Read these off the table that follows.
1) Report the entry just left of -221.504.
2) Report the entry just right of -215.849.
[[-203.726 -189.884 -219.075 -213.839 -206.107 -218.666  168.844 -226.230
  -226.782 -204.902 -220.705 -180.319 -221.043 -195.347]
 [-188.340 -186.850 -201.203 -207.634 -208.076 -215.833   98.857 -224.763
  -223.769 -210.303 -222.776 -134.264 -225.098 -207.729]
 [-191.745 -205.884 -187.445 -210.885 -223.527 -222.464   39.600 -224.070
  -212.282 -221.504 -225.671  -18.863 -227.592 -225.450]
 [-188.826 -178.411 -204.940 -207.506 -190.188 -211.139   66.095 -225.148
  -225.580 -203.505 -221.520 -168.784 -219.827 -178.501]
 [-200.728 -195.566 -214.797 -212.855 -215.849 -220.563  174.690 -225.754
  -225.438 -212.035 -222.566 -145.817 -225.729 -214.773]
 [-178.626 -188.650 -178.726 -204.595 -210.984 -214.907   36.665 -223.583
  -218.917 -214.365 -224.115  -96.139 -226.427 -214.413]
 [-181.774 -184.358 -190.389 -205.221 -205.358 -213.593   60.351 -224.165
  -222.301 -210.764 -223.185 -125.351 -225.217 -206.456]]
1) -212.282
2) -220.563

[[-16 -17 -13 -19 -10   8  -4  -5  -5  -4 -16  -4  -6 -10]
 [ -3 -20  -8   6  -4 -23 -18  -1 -25 -20  40 -16 -10   0]
 [ -4 -17  -3   1  10   5  -3 -14 -19  -2   0   3  -1  -9]]
Rows and columns are numbered from 1.
Report the top entry of the column that holds the smallest entry.
Answer: -5
The bottom-right entry: -9
The entry in the top-left corner: -16
Report the entry just left of the smallest entry.
Answer: -1
The entry at row 3, column 3 -> -3
The maximum is 40
The entry just left of the largest entry -> -20
Report the entry just left of 10.
Answer: 1
Report the entry just right of -13.
Answer: -19
Report the entry in row 1 and column 3.
Answer: -13
Report the entry in the bottom-left corner.
Answer: -4
The entry just left of -13: -17
Report the entry in the top-right corner.
Answer: -10
The entry in row 2 and column 1: -3
Report the entry directly below the largest entry.
Answer: 0
Report the entry just right of the largest entry.
Answer: -16
Report the entry directly below -13.
Answer: -8

[[ 3.46  0.70 -0.01 -1.81 -2.82 -3.71 -3.04  1.00 -2.44 -3.36 -0.12  0.31
  -2.53]
 [-1.48  0.96  1.78 -1.76 -0.86 -0.22 -0.11  0.72 -0.64  1.13  1.76  1.74
   0.32]
 [-2.92 -1.79 -1.39  1.35  2.36  1.08  0.77 -3.68  1.68  1.87  0.47 -3.17
   0.58]
 [ 2.03  1.74 -0.70 -2.86 -4.07 -2.76 -0.02 -0.12 -1.10 -1.99 -1.32  1.61
  -2.04]
 [ 0.00  1.61 -0.50 -1.66 -1.38  0.29  2.44  0.31 -0.08  1.31 -0.41  1.42
  -0.03]
 [ 0.50  1.34 -2.51  1.67 -1.10  3.44  5.91 -0.39  3.57 -0.24 -3.39  1.47
   1.46]
 [-0.18  0.95  0.55 -1.15 -1.90 -1.37 -0.02 -0.59  0.04 -0.80  0.38  0.19
  -0.85]
 [ 2.86  2.09 -1.17  2.11 -4.00  0.92  3.90  0.48  2.86 -3.66 -3.21  0.48
  -0.75]
 [ 1.29  1.34  0.39 -1.53 -3.12 -1.86 -0.35  0.51 -0.84 -1.31 -0.64  1.52
  -1.14]]
The entry just left of the centre entry?
A: 0.29
The maximum?
A: 5.91
The entry just right of 2.36 is 1.08
The entry just right of the smallest entry is -2.76
The entry just right of 3.46 is 0.70
The entry just right of 2.09?
A: -1.17
The entry just right of the centre entry?
A: 0.31
The entry at the centre is 2.44
The entry just left of -1.79 -> -2.92
The entry just left of the largest entry?
A: 3.44
The entry just right of 1.13?
A: 1.76
The entry just left of the smallest entry: -2.86
The entry just right of 1.08: 0.77
The entry just right of 1.68: 1.87

W =
[[0.95, -1.23, -1.40, -0.44, -0.30, 4.09, -4.29, -3.49, -0.89, -0.57, 1.48, -2.22, 0.72, 7.51, -2.24, -0.01],
[-2.41, -1.44, -1.32, 1.64, -2.06, -5.37, 0.37, 0.26, 0.40, -1.61, -1.37, 0.45, -0.73, -3.09, 0.30, -0.42],
[-3.84, 1.37, 0.36, 0.45, 1.71, -4.54, 4.24, -0.74, -3.51, 1.86, -3.77, -1.47, -2.62, -1.67, -0.22, 0.12],
[-2.20, -0.55, -1.24, 0.67, 0.02, -5.86, -0.22, -1.43, -0.87, -0.44, -1.09, -0.78, -1.70, 0.78, -1.09, -0.16]]
The entry directly below the largest entry is -3.09
The first entry, reading row by row -> 0.95
The entry just right of the largest entry -> -2.24
The entry in the top-right corner is -0.01
The entry just left of 0.36? 1.37
The first entry in the row that holds the smallest entry? -2.20
The entry directly below 0.12? -0.16
The fourth entry from the end, reading row by row? -1.70
The entry just left of -2.24 -> 7.51
The bottom entry of the column that holds the largest entry? 0.78
The second largest entry? 4.24
The smallest entry in the first column? -3.84
The entry directly above 1.64? -0.44
The 2nd entry on the main diagonal is -1.44
The entry directly above -0.87? -3.51
The entry directly below -2.22? 0.45
The 2nd-last entry, reading row by row? -1.09
The 2nd smallest entry? -5.37
The entry directly below -5.37? -4.54
The entry just left of 1.64: -1.32
The entry just right of the smallest entry? -0.22
The entry directly above -1.37 -> 1.48
The minimum? -5.86
The entry directly below 0.26 -> -0.74
The entry directly above -0.74? 0.26
The entry just left of the smallest entry is 0.02
The entry just right of 0.95? -1.23
The entry just right of 1.48 is -2.22
